Each row has a name. After each piece below comes the name of the row it's from, unless a question asks for something else. Each question is about the rows just above it.

Sabol: [ 47  19  21 -31 -20 -28 -10   3  31  61]
pupi: [ 47  19  21 -31 -20 -28 -10  46  31  61]
munob: [ 51  29  42  -3  59 -23  -2 -61 -45 -42]
Mupel: [-26  -5 -42 -17  46  -7   3 -39 -35 -43]
gakor: [ 17  50  42  -8 -65 -26 -31  48  12  -8]
vovo: [ 21  15  49  23 -59   7  -9  39  34  51]
vus: [ 36 -19  46  31 -38  26  12  64  47  26]
vab: [ 17  50  42  -8 -65 -26 -31   0  23  81]
gup: [ 17  50  42  14 -62  51  51  42  -3  28]
talak: [-21 -47  -2  51  14  51  28  42  -3 -62]
which: [ 51  14  51  28  42  -3 -62] -> talak
Right after [-9] comes -> [39]
Where do [51 28 42 -3] appear? -> talak
What comes right after [0] in the named rows? -> [23]
Which row holds [51 14]? -> talak
[-20 -28 -10   3] is in which row? -> Sabol
What comes right after [-17] in the named rows? -> [46]

Zaguv: [ 4  4  1  6  5  1 -3 -4 -1  4  8 -2  4 -2  0 -4 -3  5 -1  2 -2 -1  2 -3
  0 -1  2 -5  3  1  2 -1  1 -2 -2 -5 -6  1 -3  0 -2 -2 -1 -2  9  6 -2 -4
 -1 -5  4 10 -1 -9  5 -1 -4 -3 -1 -3]
tir: [ -5  -6   8  -7  -7  -3   9 -10  -4  -3 -15   9   8   5  -4  18   3 -11
   6   0  10   4   7   4  -3 -13 -17  20  -9   0   3  -9   4  -2   1  17
  14  -8   1   0  18  14   4  15 -22 -16  13   8   2   7  -8 -12   2  14
 -17  -7   2  -8   2  13]
nudi: [  2 -13  10 -17   1   3  13  -3  10  12 -13  -4  -2   0  -5   8  -3 -12
  -7  -1  -1   3   3  -4  -4  14  -8   4   3   9  20   1   8 -21 -21  -2
   6  10  12   1  10  -9  13  11   3   0  14   2  14   1 -20   3   1   0
   3  -2  -7 -26 -12  15]
minen: [  6 -17   9 -22   7   5  16  -4  12  16 -14  -8  -3   2   8  11  -4 -11
  -6  -4   1   3   5  -4  -7  18 -11   5   8   8  27   2  14 -29 -26  -1
   9  17  15   0  16 -14  17  12   6   1  13   0  16   5 -27   9   0   0
   5  -2  -8 -32 -15  19]
fitem: [ 22   2  -9   0   3  -6   2  -7  -4   0   8   6  -6  -1   3 -16  -4   7
   1  -6  -2  -5   3  11   0  -7  -5  -3   2  -1   8  17   7  -7   8   4
  -5   4  -6  -4  -2  -7  13  -3   8  -2 -16  -5 -14 -13  36 -12  -5   1
  -3   2  19  53  15 -25]
Sim: [ 22   2  -9   0   3  -6   2  -7  -4   0   8   6  -6  -1   3 -16  -4   7
   1  -6  -2  -5   3  11   0  -7  -5  -3   2  -1   8  17   7  -7   8   4
  -5   4  -6  -4  -2  -7  13  -3   8  -2   6  -4  10   0  -6   1   4   0
  -8  -6   6   1   3  14]
zipor: [ -1  -2   2   9  17   8   5   3   4 -10   6   8  10   6  16  22  -2 -16
   3   1   5   2   2   8   8  10  -7   2  -7  10   8   9   1  11   4   5
   1  -1  -3   6   9  -8   6   0   3  -4   8  -7  -4  -2   5   0  16  -3
  10   5   4  -2  16  -3]
Tupa: [ 22  21  -9  30  22   6 -34  15   7  18  46 -25 -11 -21  10 -49  -9  33
 -25   3 -27 -14 -13 -19   8  31  41 -58  35   2  -5  21  -5  -9  -7 -58
 -36  23  -2   4 -49 -38 -15 -44  76  55 -37 -31 -11 -29  33  61  -3 -54
  63  15 -20   8  -1 -42]
degik: [  9 -19   7 -21   4   2  16  -3  12  20 -14  -8  -5   0  -3   8  -2 -13
 -10  -2   3   1   7  -5  -7  17 -13   7   7   8  25   1  14 -27 -28   1
  10  18  17  -1  15 -14  16  11   8  -1  14   4  11   3 -26   6   3  -3
   7  -2  -8 -31 -13  22]
[ 22   2  -9   0   3  -6   2  -7  -4   0   8   6  -6  -1   3 -16  -4   7
   1  -6  -2  -5   3  11   0  -7  -5  -3   2  -1   8  17   7  -7   8   4
  -5   4  -6  -4  -2  -7  13  -3   8  -2 -16  -5 -14 -13  36 -12  -5   1
  -3   2  19  53  15 -25] is in which row? -> fitem
which: [  9 -19   7 -21   4   2  16  -3  12  20 -14  -8  -5   0  -3   8  -2 -13
 -10  -2   3   1   7  -5  -7  17 -13   7   7   8  25   1  14 -27 -28   1
  10  18  17  -1  15 -14  16  11   8  -1  14   4  11   3 -26   6   3  -3
   7  -2  -8 -31 -13  22] -> degik
which: [ -1  -2   2   9  17   8   5   3   4 -10   6   8  10   6  16  22  -2 -16
   3   1   5   2   2   8   8  10  -7   2  -7  10   8   9   1  11   4   5
   1  -1  -3   6   9  -8   6   0   3  -4   8  -7  -4  -2   5   0  16  -3
  10   5   4  -2  16  -3] -> zipor

rir: [-34 -28  51  15  -7  26  36  69 -49  11  26  -6 -42 -25 -14 -20   5  16]
Gorab: [-60 -33  63  15  -7  28  39  85 -60  11  30  -6 -47 -27 -14 -20   5  16]
Mer: [-48 -28  51  15  -7  26  36  69 -49  11  26  -6 -42 -27 -14 -20   5  16]
Zaz: [ 12 -29  59  15  -7  26  36  77 -54  11  26  -6 -45 -27 -14 -20   5  16]
paf: [-26 -19 -11   8 -35  -4 -24  -2  -6  23  19 -29   2 -35   1  -9  17  16]
Suvag: [-6 -6  3  6 -7 27  6  6 -6  7  7 -6 -5 -7 -6 -6  5  7]
pas: [-50  62  55  15  -7  26  36  73 -52  11  26  -6 -42 -27 -14 -20   5  16]
The entry that follows [-33]: -> [63]
[-48 -28  51  15  -7  26  36  69 -49  11  26  -6 -42 -27 -14 -20   5  16] is in which row? -> Mer
which: [ 12 -29  59  15  -7  26  36  77 -54  11  26  -6 -45 -27 -14 -20   5  16] -> Zaz
What comes right after [-2] in the named rows? -> [-6]
Where do [ 6 -6  7  7 -6 -5] appear? -> Suvag
The entry that follows [-25]: -> [-14]
The entry that follows [63]: -> [15]

gab: [-21 -52  15  20  -2 -21 -58]
lodag: [ 26 -11 -16  24   3  -9 -28]
Sig: [-29   3 -10  45   4   6 -65]
lete: [  4   0 -22   0  -5 -24 -52]
Kan: [ 15   9  21  13  -1 -27 -19]
beme: [ -1  -5  -8   7   2  11 -38]
ser: [ 26  -3 -16  24   1 -32   4]
The entry that follows [-10]: -> [45]
which: [-24 -52] -> lete

bokob: [  5  74  57  -8 -44]
Zamif: [ 18 -28 -42  45 -24]
parun: [  5 -43 -45   0  48]
Right after [-45] comes -> [0]
The entry that follows [-42]: -> [45]

